One vector is turned by the same rotation once a tick. Each row is the vector after some number of ticks, and that number follows the row.
The counts run from 0 to 358.
[ 81 136 133 148 180 165 143 124 111 134 125 147 136 135 150 139 150 124
 150 151 102  70  83 102 110  87  90 139 120 132 146 127 121 109 168 121
 143  72 128 154 163  83 118 149 123 133 130  73 116 152 116 127  91 134
  93] | 238
[ 63 113 131 165 144 163 113 154 148 150 150 148  77 129 105 130 147 154
 129 122  96  79 114 100 138 149 138 136  69 117 129 170 148 102 166 132
 142 106  82 137 149 110 115  97 160 158 104  79 123 154 142 152 100 146
 135] | 39
[108 131  93 113 116 133 106 147 125 147 131 150 142  80 106 184 138  91
 165 142 117  91 155 124 169 165 169 157 106 172 107 112 136 110 117 137
 165 138 113 120 153 116 148 115 137  76 163 112 122 145 111 178  89 165
 112] | 358
[ 83 102 134 116 147 171 138 108 108 123 130 130 121 122 142 114 103 145
 129 170 128  86 123 147 138 121 132 123 143 149 118 130  96 132 134 117
 140 108 124  91 137 111 105 141  91 121  89  59 186 163  95  84  76 179
 110] | 124
[132  86 173 132 154 164  93 148  78 166  91 117 128  93 144 106 112 127
 117 109 116  97 111 105 116 121 135 169  94 101 106  75 124 149 111 124
 164 156 128 137 153  92 136 108 107 114 114  84 182 152 130  76 104 108
 147] | 76
[115 155  95 103 132 162 110 154 130 132  96 185 109  96 147 117 105 122
  97 135 129  94 128 149 142 110 157 164 152 104 122 127 130 139 128 109
 126 104 142 143 133  46  70 119 104  75 108 125 194 144 128 112 115 151
  98] | 307
[ 93 119 137 148 169  90 167 128 115 126 128 161 166  70  96  87 159 137
 125 151 109 110 142 176 159 110 136  84 134 152  68 120 119 112 123 125
 154 118 133 126 182 130  60 116 170 113 113 129 139 102 159 119 116 157
 109] | 346
[124 111 143 136 118 139 130  92  74 159 137 122 149  85 116 106 108 147
 132 182 146 112 145 123 104  94 165 113 144 142 124 138  95 145 117 115
 131 122 115 101 142 127  98 159  96 145 130  90 168 117  77  75  63 164
 119] | 187
[155 192 153 132  92 131 125 128 149 174 124 140 135 115 128 125 128 117
 121 151 100  91 152 125 138 128 152 132 102 147 107 118 141 111 135  51
 116 142 123 113 114  90  85 121 109 139 124 143 138 141  89 149  66 187
 121] | 247
[118 120 116 140 130 136 110 149 117  94 124 168 116  89 116 134 116 143
 142 180  97 128 136 130 187 157 150 173  91 114 107 123 160  83 124 116
 146 155 106  79 125  86  97 159 131 135  90  94 140 183 125 119 122 160
 125] | 82
[141 179 125 152  99 150 101 153 122 150 144 171  88 101  97 123 106 137
 118 112 107 132  82  68 101  97 148 182 110 110 123 134 129 109 137  74
 106 138 137 105 145  88 111 121 128 132 132 140 145 150 114 147  82 194
 110] | 312
[ 78 110 159 108 137 116 163 122  94 160 113 144 152 107 128 105 157 109
 120 167 137  71 140 151 146 140  99 132  81 170  80 146 120 149 149  79
 159 144 134 140 107 134  96  82 176 114 118  92 121  89 144 139 142 142
 135] | 342
[111 104 119 129 104 107 131 108 136  92 110 139 150  73 109 130 124 100
 165 199 110 140 128 113 177 111 148 179 107 137  85 106 174 105 117  94
 142 133 110 135 158 129 129 135 141 125 140 107  87 169 114 150  94 158
 135] | 20
[108 120 136 138 171 120 108 116  92 106 117 130 124  87 114  84 132 117
 118  40  90 119 133 149 122  93 150 142  87 105  97  84 172 138 101 117
 123 151 109 104 161  95  83 105 159 135  94 143 133 129 162 111 143 139
 109] | 211
[119 171 135 129 142 110 100 121 153 145 119 154 193 130 149 111 144 106
 126 171 113  80 153 100 131 118 147 116 120 147 128 123 154 134 100  93
 163 142 136 153 146 144  59  89 163  95  80 110 124 109 138 113  66 132
 137] | 3
[123  89 161 133 144 134 121  98  75 142 131 107 155  60 113  87 123 128
 115 143 113 114 137 120 104  69 160 119 153 140 126 102 115 105  95 140
 143 155 122 108 148  97 136 175 123 135 141 117 172 125 119  88  75 118
  79] | 10
[118 131 155 126 111 118 147 120 124 129  59 145 158 117 112  81 122 105
 137 167 113 144 119 128 137 119 142 128  94 101 104  92 188 149 100  84
 129  83 101 164 106 105 105 101 103 132 112  84 101 137 134 108 112 137
 156] | 24
[144 163 118 129 107 142 143 160 142 172 134 156 101  92 130 139  99 121
 146 144 111 108 142 136 113  93 174 155 123 143 127 147 121 110 130  85
 108 143 136 103 126  51 130  95 154 118 139 132 174 117  70 153  90 165
  86] | 310
[102 100 125 148 126  72 125 107 130 149 111 112 124  76 107  90 128 105
 147 103 114 136 153 132 132 111 206 152 116 121  88 113 184  92  85 121
 136 130 101 123  99  54 111 137 160 153 121 160 148 125  89 139 123 120
  98] | 149
[ 81 121 173 161  91 110 108 112 128 166 118  95  69 109  87  84 107 133
 131  93 132 111 123 109 116 129 146 156 115  76 102 109 161  90 125 122
 173 120 107 125  95  60  92 101 114 159 120 144 147 125  91 138 136 137
 126] | 151
[104 128 141 134  91 117 108 130 158 137 100 132 114 129  89  91 103 103
 117 134 104 151 136 119 132 142 180 131  85 102 122 102 185 118  98 121
 124  85  82 118  72  74  97 117 100 149  85 110 129 158  82 129 105 154
 140] | 87
[ 98 104 133 127 100 110 144 132 178 139 107 137 120 116  96  83  83 120
 130 184 145 124 139 131 136  86 183 148 120 101 108 153 181 118  95 122
 134 104 128 146 103  94  99  60 168 120  83 102 134 119 121 137 116 136
 140] | 266
[ 94  98 151 129 113 153 138 101 121 133 123 140 113 109 144 122 123 108
 181 167 133  66 129 136  78  85 103 158 171 143 125 162 105 104 160 134
 186  99 155 147 147  96 131 146 159 110 136  84 136 151 100 150  84 132
 105] | 58
[ 93 100 107 157 121 133 107 117 154 140 130 183 119  62  68 126 143 135
 126 147 127  83 145 117 148 139 149 133  91 129 126 176 153 115 147 152
 137  92  86 184 169 138 131 140 152 115 102  94 113 133 171 153 110 122
 121] | 41
[137 179 115 117  97 120 120 122 146 180  97 179 160  73 147 121 126 101
 121 162 157  90 152 126 157 125 147 158 155 147 104 147 145 110 133  73
 152 139 134 169 132  86 108 118 119 100 133 133 154 122 104 151  97 141
  99] | 245
[ 89  74 137 149 128 110 111 113 106 178 127 122  98  90 107  92 140 110
 151  78 128 102 120 121  99 131 155 164  93 116  74 138 128 128 110 140
 145 156 146 136 112  73 129  95 182 140 109 137 179 123 108 138 144 121
 139] | 214
[118 104 178  84  93 104 118 121  71 115 139 150 119  62  61 100 106 118
 102 127 105 123 148 129 107  82 148 138 108 124 147 127 132 139 135 128
  99 119 120 100 137 142 139 100 183 113 152 136 101  91 161 143 104 131
 105] | 272
[ 64 162 113 127 133 158  78 139 129 155 139 165 125  97 107 160 124 102
 108 119 130  87 111  75 167 158 114 167 108 157 140 124 116 116 148 127
 145 149 111 114 170 131 126 111 109  92 130  97 138 144 154 143  71 166
 116] | 178
[ 77 120 108 114 163 155 158 124 105 155 132 157 131  85 156 138 118 106
 135 183 133  80 109 109 163 100 119 148 137 161 151 174 106 105 174 121
 153 115 112 148 166 104 146 150 143 124 163  75 164 116 121 129  77 126
  94] | 240
[139 117 149 128 125 124 164 114 135 150  68 135 167 128 107  87 131 101
 136 187 130 108 132 131 130  86 153 102  81 109 118 106 177 160 109  75
 125  88 107 131 115  93 103  77 131 137 118  80 100 106 103 101 143 150
 154] | 25
[ 71 114 151  80 106 116 141 103  83 107  96 143 115  96 121 109 147  63
 135  88 133  87 139 160 111 162 114 153  95 166  90 134 144 175 130  88
 136 102 107 150  93 130 126 106 138 122 118  86 114 125 119 143 139 162
 150] | 161
[190 111 173 134  99 119  92 128 107 151  92 133 137  93 134 127 106 116
 157 170 146  60 188 123  90 100 137 154 105 108 131 149 138 149 141 120
 164 148 112 150 150 139 122 117 163 100 106  82 122 119 124  98 111 123
 166] | 320
[116 120 146  85 124 158 135 119  61 133 102 128 119 108  83 110 123 147
  95 145  92 106 120 154 140 116 115 134  65  84 113 139 136 172 131  94
  94 105 126  99 124  86  60 113  96 141 133 102 138 101 146  86 145 160
 137] | 28
[ 67 112 168 137 129 120 125 102 132 115 122 157 115  83 101  88 137 113
 107 112 110 121 158 141 140 165 142 111 151 139 108 113 150  95 123 149
 170 100  82 153 112  86 101 161  89 121  88 112 162 162 140 146  75 122
 102] | 285
[ 87 143 137 140 182 114 152 130 113 115 130 152 166 110 125  98 167 158
 107 161  96 108 141 166 171 116 111  97 100 146  84 124 126 109 128 103
 144 128 140 126 157 120  44 116 148 119 103 128 114 108 167 110 116 167
 116] | 345
[117 150 156 109  82 129  97 131 141 130 108 172  93  92 109 114 113  98
  89 107 124  71 190 145 143 164 166 110 108 143 137 140 149 146 142 141
 143  88  72 130 124 123 103 119 121  86  91 109 122 132 129 143  91 146
 125] | 44
[150  99 144 117 107 155 102 142  89 112  89 126  67 102 145 143  96 137
 173 147 132  75 158 138 109 118 107 202 109  97  99 124 121 147 144 108
 157 151 129 100 127  95 100 135 129 128 117  82 150 171 111  98 139 157
 158] | 258
[ 94 108 151 122 144 100 107 115  72 154 112 142 159  99 128 110 173  91
 152  99 121  71 122 107  81 113 131 162  98 137 109 130 147 130 109 125
 157 143 140 138 114 117 107 106 220 113 124 105 109  93 143 150 128  98
 131] | 277
[130 119 193  95  89 133 144 137 119 165 101 122 107 119 125  80  94 136
 108 169 121  99 162 116 150 115 139 134  83 113 115 141 157 143 137  67
 133 127 101 160 111 117  97  71 131 130 104  97 129 105 122 108 118 135
 165] | 204
[161 112 138 108 132 113 114 110  76 118 112 140 139  58 128 110 121 142
 132 164  93  76 172 152 150 113 147 139  84 126 117 177 128 118 131 103
 136 165 111 106 124  90  85 168 169 158 120 111 150 112 125  99 139 108
 107] | 144
[ 62 136 178  87 133 118 117 112  89 117  84 155 137 110 120 106 137  60
 111 105 115  88 115 103 124 140  94 155  94 136 117  81 181 144 117  96
 142 111 120 162 114 140 135  95 136 105 109  92  86 137 175 141 126 132
 141] | 339
[105 119 129 131 102 114 136 128 151 122  84 145 135  92 137  79  98  93
 146 163 134 141 116  92 156  82 151 173 109 104 116 119 206 133 106  80
 128 124 101 183 137 132 131 101 128 136 120 101 104 142 144 112  90 130
 165] | 201
[124 118 113 130 119 150  96 126  97  85 105 155  98  95 148 149 117 140
 173 140 120  85 119 130 114 105 103 210 112  99  91 140 147 129 131  98
 148 151 131  96 146  92  93 164 153 136 103  73 137 174 133  98 131 157
 148] | 259
